The rows of R fall into 3 groups, which share some directions, and each row is roughly a mix of its group's hidden directions.
R:
[[ -4 -41 -29 -22  11   2  10 -27 -11  32]
 [ 17  38 -22  22 -33  21 -15  12  12 -17]
 [ -2  -5 -39  -9  10 -25   2   7 -30 -42]
 [-16  38  27  -3 -12  -3  12 -34 -16 -32]
 [ 15  -9  28  38 -18 -15  -9 -15  22 -36]
 [ -8 -30 -18   3 -21 -38 -22 -21  23  23]
 [  5  -7  13   8   8  36  51 -13   7  26]
 [  6 -22  46  12 -16  11 -30  23 -14 -18]
 [ 11 -31  33  10 -25  26 -31  15 -17  -7]
 [ -5 -33  12   2   4  -5   4  55 -26  -8]
 [ 10 -30 -10  -5 -28  40 -12  -5 -37  10]
 [ -5  25  37  13  18   3  44  16  -5 -19]
 [-10  11  -9  23 -16  19 -55  -4 -24 -10]
 [-34   9  25  -7  -2  10  -2  31 -11 -45]
 [ 27 -15 -24 -27   1   3 -49   1   4 -20]
 [  7  26  -8  19  -8  -5 -21 -26  53   6]
 [ 16 -49  18 -12 -20  14  21 -30  -1   1]
 [-15  16 -25 -25  12   0  34 -16 -42   9]
 [ 31 -26   7   7   4 -43   5  10 -33  17]
 [  1  46  18   9 -21  38  20   0  -4  18]
 [ -8 -21 -12 -25  14  22  30   4 -43  18]
 [ 10   4  18  15 -23   6 -45   4  40  15]
 [ 20  45 -22  23  -3 -16 -36  -8   1  -1]
 [  9 -29  -7 -19 -13  32   8  11 -47 -11]
 [  6   8 -10   0 -31   9 -34  19 -38 -30]
 [  7  24 -33  22 -13 -33 -26 -19  22  12]
 [ -4  -9   8 -27  17  24  57  10  -2   3]
 [-10  -3   0 -20   8  52  34   4 -26  -1]
 [ 41 -14 -12  -1 -23  -1 -46  -2   7 -21]
 [  7  20 -37  10  -9 -39 -14 -18  25  22]
 [ -1  19 -22 -23  27 -17 -32 -23  34   3]
 [-30 -19 -11 -20  13 -28  30  16  27  22]
 [ 38  53  -7  -3  18   5  21   0  -4  -3]
 [  0 -29  16 -20   5   9  58  -4  12   0]
 [ 33  24  -4 -30  21  11  41  -1 -11  14]
 [  6   6  39  17 -11  37  24  18 -25 -15]
 [ -3  23 -14   3  19  -5  36 -19  40  27]
 [ 26   4 -28   7 -16  22 -12 -37  29  22]
 [ 37   2 -22 -25  -6 -25  -9 -25  -2  36]
 [  3 -25  28  24 -24  27 -22 -15 -14 -31]
 [-25  21 -14 -14  26 -33  -8  37   9  19]
 [ 14   0 -38   1 -35  37 -14 -14  -4  22]
 [ 33  -9 -32 -22   9  -9 -40 -20  15   7]
 [  3 -26  47   5  -9  25  -1  15 -34  -9]
 [ 32 -19 -16 -22  18 -32  -5 -16 -30  23]
 [ 11 -39  -2  -8  -4  11  15  29 -46   5]
 [ -1  -5  -2  11 -20  51 -20 -18 -33 -11]
 [ 26 -17  -4   6 -27 -15 -43 -33  -7  10]
 [-33  27 -33   3  11 -19 -29  24   2  18]
 [ 11 -36  -3 -13 -12  20 -13  37 -31 -23]
 [  1  -9 -48  -3  23 -36   9  -3  14 -25]
 [-15 -21 -16 -30  10 -29 -19  -3 -43 -12]
 [ 13 -26 -13 -32  -7  27  -7   4 -44 -17]
 [-34  20   0 -25  45 -22  14  -6   1  11]
 [ 12 -47 -37  -1  -1 -10 -18   3 -13 -28]
 [ 26 -29  -3  22 -31  17 -24  32  10 -13]
 [ 30  12 -20  -4 -12   0 -36 -38  28  -4]
 [-28  10   2 -12  37 -27 -19  28  28  -7]
 [ 34 -17 -15   7 -40  37 -13 -14  -3  -5]
 [ 15  45 -27  20 -21  27  16   0  20   0]
 [  1 -46 -24 -18  -4  -9 -28  -3 -34 -10]
 [ 18  35  -1  30  -3 -24 -44   0   4 -14]
 [-20 -37   7 -19  -4  38  37  -5  -9   3]
 [-11  51  28   6  10  -9  15   1  31  14]
 [ 11 -21   4  14 -24  14 -31  40  11 -29]
 [  2  -6 -52  -5  13 -30  -7 -15  32   2]
 [ 44 -25 -19   0  -5 -20 -40   5   8   4]
 [ -6  23 -53 -13   6 -31  -4  -2  -9 -23]
 [-16 -12  26  10  -4  43 -16  12 -30 -27]
 [  3 -10  10  10  16  -5  10 -14  58  31]
 [ 18 -19  -5  28 -41  42   9   4   3   7]
 [-42  24 -38  12  -1  32   1   6  -8   4]
 [ 14  16 -31 -24  10 -28  24  -9  17  35]
 [ 17 -20 -29 -16  17  -6 -44  19  26   3]
 [ -3  -9  45 -14  27  -9  12  40  -2 -16]
 [ 15 -31  28  -5 -16  34 -16 -15 -32 -11]
 [-18  31 -16 -19  12 -46 -25  -7  15   7]
 [-28 -10   5  16  -5  30   3  49  23  -8]]

One row of each group comes first, with its name. Which group is each row after those in?
[-11  62 -18  -6   2  -9  15  -9  14  15] : G
[ 23  -7   9   7 -44  25  -4 -10 -28 -30] : V
[  9  -8 -20   1 -23  45  17 -39 -15   3] : B

[  6 -35 -14   9 -15  35 -13  44   9  -2] : V
[ 18 -29  17  29  -9 -29   9  37 -16  12] : V
[ 6 27 31 25 -1  5  3  7 51  8] : G
[ 12 -18 -62  -6 -14   6 -15 -17   2   7] : G
[-34 -24 -10 -15   9 -24  33  13  29  18] : B
[-40 -26  28  -3  10  20   3  34 -11 -17] : B
[ -9  24 -18  -6  24 -15  32 -21  33  27] : G
[ -9 -23  34  25 -13  31   5  -2  -4 -39] : B
[-16  28 -36  -2  13 -10  40   3  26  15] : B
